128 stands for zero in the data rows.
Here is the table:
[150 134  95 121 206 147 139 170 128 151 170 151]
[ 94 107 140 129 179 127 163  35 130 114 159 195]
[ 90 110 132 114 171 123 172  69 106 101 159 193]
[123 158  88 102 135  80  89 203  92 164 162 154]
[ 52 116  99 134  59 129 115  90 161 121  89 113]
[183 181 120 154 164  92  50 160 108 159 113  46]
[136  87 157 121 137 195 133  86  69 172 213 136]
[113 126 145 127 121 203 148  77  61 167 230 142]
[152 110 152 107 172 152 192 153  77 118 202 157]
[163 173 167 124 152  91  55 118 161 138  95  48]
[183 137  55 196 120 170 147 103  50 150 142  69]
[115 149  84 110  95 117 145 204  53 150 214 153]
[153 138  92 132 214 138 148 158 147 144 155 164]
[174 170 142 125 158  90  56 170 141 163  80  41]
[124 132 137 113 229 113  97  33 133 113 121 132]
[163 147 123 134 157  81  86 144 157 139  82  66]
[129  97 148 138  67  68  69 132 122 148  91  61]
[180 150 103 115 139  71  53 161 125 171 109  59]
[169 152 141 129 173  81  40 116 143 152 113  68]
[147 111 151 151 168 164 126  83 192 144  49  78]
[ 88 117 156 121 134 123 183 165 141 116 136 210]
[152 121 136 123 133 166 113  77  77 168 208  98]
[159 164 131 129  65 134 117 199 183 163  82  70]
[135  83 170  79 159 144 181 129  41 141 196 154]
[117 116 133 116 226 102  95  39 117 106 125 125]
[ 88 131 112 129 101 137 204 116 133  81 115 176]
[131 124 102 158 112 171 184 115  62 112 153 168]
[158  98 183  92 131 140 188 131  40 157 167 135]
[118 118 132 105 222 113 160  35 117 121 158 196]
[102 127 136 110 201 101 116  35  86 113 146 170]
[112 137 113 100 224  87 135  44  99 116 154 162]
[ 99 108 140 130 191 130 172  60 104 103 163 186]
[ 99  87 146 138 167 178 212  74 156 126 101 153]
[161 149 139 105 219  85  83  85 135 130 111  72]
[163 150 126 117  56 150 140 223 147 154  97  82]
[108 137 112 134 102 179 206 143  82  96 184 217]
[ 88 134  62 179 134 156 103 114 187  92 124 154]
[172 122 149  96 192 136 137 168  79 145 186 120]
[139 152  97  98 122  78 106 222  73 151 170 159]
[ 74  74 150 109 130 158 214 113 115 136 157 202]
[134 160  97  94 122  78  97 217  54 155 171 140]
[100 126  73 124 189 165 185 134 143 106 168 198]
[173 150 126 138  55 130  95 193 142 151 112  63]
[ 72  88 154 134  46 138 130  89 103 102 105 141]
[151 164 105 134 142  73 102 159 167 133  57  84]
[ 74 127 127 133 132 153 201 161 123 109 153 201]
[114 144  68 153 135 135  60 110 197 112  98  79]
[144 157  94 143 196  90  77 163 177 140 111  77]
[178 157 112 134  85 120  95 182 150 177  91  41]
[162 149 132 131 154  92  58 152 142 147 104  38]
[112 110 138 127 115 178 172 104  93 141 186 156]
[135 148  91 107 122  96 100 173  75 168 177 129]
[ 74 104  98 156  48 115 104  90 162 131  84 133]
[ 98 113 117 137  63 176 208 146 121 138 151 162]
[ 72 117 132 142 120 141 194 159 116 116 148 210]
[174 174 129 119 181  77  49 113 152 158  99  67]
[122 123 124 114 221 124 148  37 112  95 149 176]
[158 155 122 122 130  71  72 186 166 127  54  68]
[ 51 122 106 155  68 126 100  92 158 112  93 117]
[146 165  75 156 176  96  58 129 180 139  89  81]
Each group lies on its own hidden line, plane or larger flat surface, and a surface may be shifted away from zero. There are 5 groups.
Some new rows, each followed by its group:
[174 154 100 106 159  73  77 181 111 183 125  74] crow
[115  85 157 142 155 170 193  67 185 117  85 128] crow
[120 134 128 149  78 184 230 116  82 111 164 186] wolf
[167 179 119 139 173 100  53 177 159 147 106  65] wolf
[ 87 118  48 167 116 152 118 112 190 101 119 160] fox
[ 85 144 147 130 119 138 176 173 135 122 162 202] wolf
[154 165 140 111 163  56  64 222 173 147  85  91] wolf
[150 146 147 109 178  57  60 133 154 143 111  46] drum
[165 155 131 110 157  81  61 143 159 142  72  62] crow
[228 163  82 172 111 144 141  92  49 147 144  89] wolf
[106 101 107 133 144 163 176 148 110 129 195 204] fox
[ 68 110 110 112 100 155 201 134 137 118 124 189] soap
[199 184 104 150 148 118  48 145  85 147  87  26] wolf
[158 147 138 128 154 145  64  97 119 191 164  54] soap
[ 83 176 181 116 173  71 101 205 190 154 116 143] wolf
[191 165 108 173 153 101  61 150 123 144  94  34] wolf
[ 64 124 107  90  98 145 197 147 144 101 102 195] soap
[153 157 122 114 161  64  54 185 115 186 114  70] crow
[106 106 168 166 195 144 135  45 217 129  77  98] crow
[129 110 150 171 189 159 120  79 183 144  60  86] crow
[199 119 188  89 175 111 154 171  48 166 175 120] fox
[103 108 156 140 117 200 177 101  91 162 221 160] soap
[101 139  93 127 126  75 152 193 177 106  47 140] soap
[104  81 153 132 159 191 197  68 177 110  92 131] crow
[ 92  85 111 123 101 169 183 125  99 106 176 215] fox
[169 167 122 122 158  82  63 175 121 167 114  77] crow
[ 84 116  78 155 106 171 123 111 187 105  94 147] fox
[ 84  76 134 127  93 156 198  96  68 127 168 198] fox
[104 133 139 117 223 101 113  44 125 116 148 170] drum
[208 164  93 180 138 130  81 129  83 155 118  37] wolf
[ 99  91 157 141  34  97 109  78  89 121 119  83] fox
[160 143 141 134 113  81  72 180 150 155  80  38] drum
[148 184 151 133 183  48  60 202 162 155  83  72] wolf
[134 126  91 169  99 166 188 107  68 142 151 152] wolf
[151 161 138 116  83 137 103 194 153 189  99  46] drum
[129 120 133 133 111  92  55 104 152 141  92  74] fox
[ 90 108 148 140 176 125 171  62 108 107 162 193] drum
